One turn moves every row onto another: examples first, then more rows asked:
Fuza: [ 0.10 -0.50  0.93 -1.05 -1.51 -2.75 -1.98  0.09 -4.75 -1.58  0.71 -1.49
 -0.76]
ton: [-0.31 -1.50  0.16 -0.09  0.94 -0.28 -0.10  1.12 -1.50 -4.03 -1.40 -1.56
 -3.29]
negi: [ 1.27 -2.77  3.82 -1.01  0.02 -2.53  1.79 -1.38 -0.74  0.17 -0.20 -2.38
 -0.88]
koz: [ 1.09  0.74  1.80  2.10 -4.16 -2.64  0.07  0.67  0.36  0.17  1.43 -0.13
 -0.03]
rufi: [ 0.68 -0.99 -0.59 -0.86 -0.68 -0.54  0.64  0.95 -1.63 -3.11 -0.53 -2.99
 -4.13]
sini: [ 3.13  0.04  0.45  2.20 -3.06 -2.28  0.75  0.12  0.74  0.08  0.77 -0.13
 -0.47]
Mol: [-3.04  0.32 -0.41 -0.66  0.20 -2.57 -1.36 -0.20  0.29 -0.13  1.05  0.32
 -0.61]
ker: [-0.45 -0.70 -1.75 -0.73  1.31 -2.60  0.08 -0.59  1.06 -0.15 -0.79  0.63
 -0.51]
vasit: [-0.49 -2.72 -0.59  0.13 -0.21  0.94  0.41 -1.53 -1.45 -1.73 -1.33  0.98
  0.53]
Malin: [-0.28 -0.50  4.94 -0.09 -0.13 -1.61  1.07 -1.57 -1.94 -0.27 -0.41 -1.36
 -1.33]
nefut: [ 1.28 -0.86 -0.02  2.14 -2.56 -0.90  1.31  1.29 -0.17 -0.80 -0.51 -2.14
  2.34]
lusuv: [ 0.34  0.55 -0.21  2.99 -2.02 -0.02  0.87  0.77 -1.48 -0.88  0.31 -2.07
  1.02]
fumo: [ 1.10  0.25  0.21  2.45 -3.09 -2.97  1.48  0.39 -0.44  0.85  1.58 -0.97
 -1.19]
Kilad: [-1.08 -1.37  2.07 -0.14 -2.92 -2.12 -0.24 -1.56 -2.87 -0.42  0.42  2.21
 -1.93]
Putu: [ 1.98 -1.99  1.54 -2.15 -2.26 -3.25 -2.27  0.52 -2.69 -1.93 -0.34 -1.11
  1.11]
Muta: [-0.66 -0.70  0.15 -1.45 -0.29 -2.31 -2.16 -0.16  2.30 -0.96  0.15  1.03
  0.91]
rizi: [ 2.84 -1.43 -0.04 -0.98 -2.50 -1.77  1.56  2.29  1.05 -1.53  1.77 -0.33
  1.31]
pivef: [ 0.65 -3.57  0.50 -0.87 -2.32 -3.20  1.47 -1.39 -1.90  0.25 -0.37  1.43
 -1.60]
seta: [-1.23 -0.30  3.05 -0.74 -1.56 -2.23 -1.79  1.26 -0.06 -3.33  0.01  0.46
 -3.81]
geti: [ 1.17 -2.44  0.22 -2.29 -1.82 -2.29  0.46  1.50  2.75 -2.34 -0.68 -1.72
 -2.56]
Bipag: [-2.18 -2.86  1.46 -1.33 -0.99 -1.65 -1.25  2.25 -0.59 -3.59  0.64 -2.83
 -1.99]
Pivu: [-0.78 -1.98  2.82 -0.25  1.24 -0.66  0.82 -1.75 -0.17 -0.12  1.40 -2.81
 -1.18]
Bimun: [-0.30 -2.38  2.04 -1.30 -0.82 -1.58 -0.23  2.28  0.35 -4.16 -3.03 -0.92
 -0.61]
fomom: [-0.88  0.59  1.74 -1.13 -2.14 -0.46 -1.88  0.97  1.17 -3.24  0.86 -0.80
 -3.61]
Nutaf: [-1.90 -3.52  1.07 -0.96 -2.08 -0.30 -0.33 -0.41 -0.49 -1.50 -0.74  0.58
  2.20]
fuba: [ 0.64 -0.66  0.27  2.15 -2.94 -0.27 -0.34  1.13 -0.31 -1.07  1.65 -2.65
  1.84]
kepev: [ 2.12 -1.18  0.11 -1.12 -0.67 -3.11 -0.20 -0.02 -4.12 -1.47 -1.92 -0.85
 -0.26]
beb: [ 1.87  0.31 -1.55  0.61 -0.77 -0.81  2.72  1.42 -1.73 -1.25  1.81 -0.53
 -1.14]
nane: [-1.73  0.44  0.60 -0.80 -1.22 -2.26  1.95  1.47  0.08 -1.82 -2.26 -0.89
 -3.73]
lek: [-2.57 -3.36 -0.47 -0.25 -1.03  0.18 -0.32 -1.06 -1.92 -1.05  1.41 -0.63
  0.16]
nagur: [ 1.53 -0.67  1.90 -1.67 -2.16 -0.67 -0.17  1.67  0.24 -4.08 -3.12 -1.04
 -1.38]
nug: [-1.17 -1.71  1.08 -0.80 -0.55 -3.88  1.41  1.55 -0.52 -1.92 -1.45 -0.56
 -4.30]
sopam: [ 1.56 -1.72  4.69 -0.71 -0.29 -1.00 -0.58 -1.93 -0.58 -0.91  1.24 -1.77
 -1.16]
ziv: [ 0.44  1.01 -0.49  0.61 -1.43 -1.77  3.63  2.06 -1.73 -0.83  0.21  0.22
 -0.33]
Mesov: [ 0.13  1.49  1.02  0.29 -2.68 -0.33 -0.15  1.86 -1.04 -2.03  3.52  0.12
 -0.14]
dadi: [ 1.75 -2.93  1.28 -1.58 -0.82 -2.74 -0.85  1.08  1.59 -3.12 -0.34 -0.33
 -3.48]
Duda: [-1.91 -1.36  2.02 -2.02 -3.32 -2.04 -0.45  2.52 -0.78 -2.86  0.07 -3.19
 -1.91]
Kov: [ 1.53 -3.22  1.60 -1.09 -3.01 -1.79 -1.31 -1.79 -0.95 -0.94  1.27  1.87
 -1.25]
zir: [-1.32 -1.83  4.57 -0.81 -0.04 -1.33  0.75 -0.95  0.75 -0.32 -0.09 -1.94
  0.68]
nal: [-1.04  0.30  1.04 -0.34 -3.29 -1.89  1.03  2.74 -1.14 -1.19  3.30 -0.90
  0.55]
Dibu: [ 0.61 -1.06  3.55 -0.04  1.39  0.01  0.91 -1.98  0.41 -0.92 -0.93 -1.11
 -0.34]
Naru: [ 2.70  0.22  1.05 -0.42 -2.58 -0.96  1.27  2.20  0.49 -2.29  0.21  1.03
  1.71]

Kov -> vasit
Muta -> kepev
Now these:
rizi -> beb
Duda -> geti
nefut -> fumo
dadi -> ton
zir -> negi

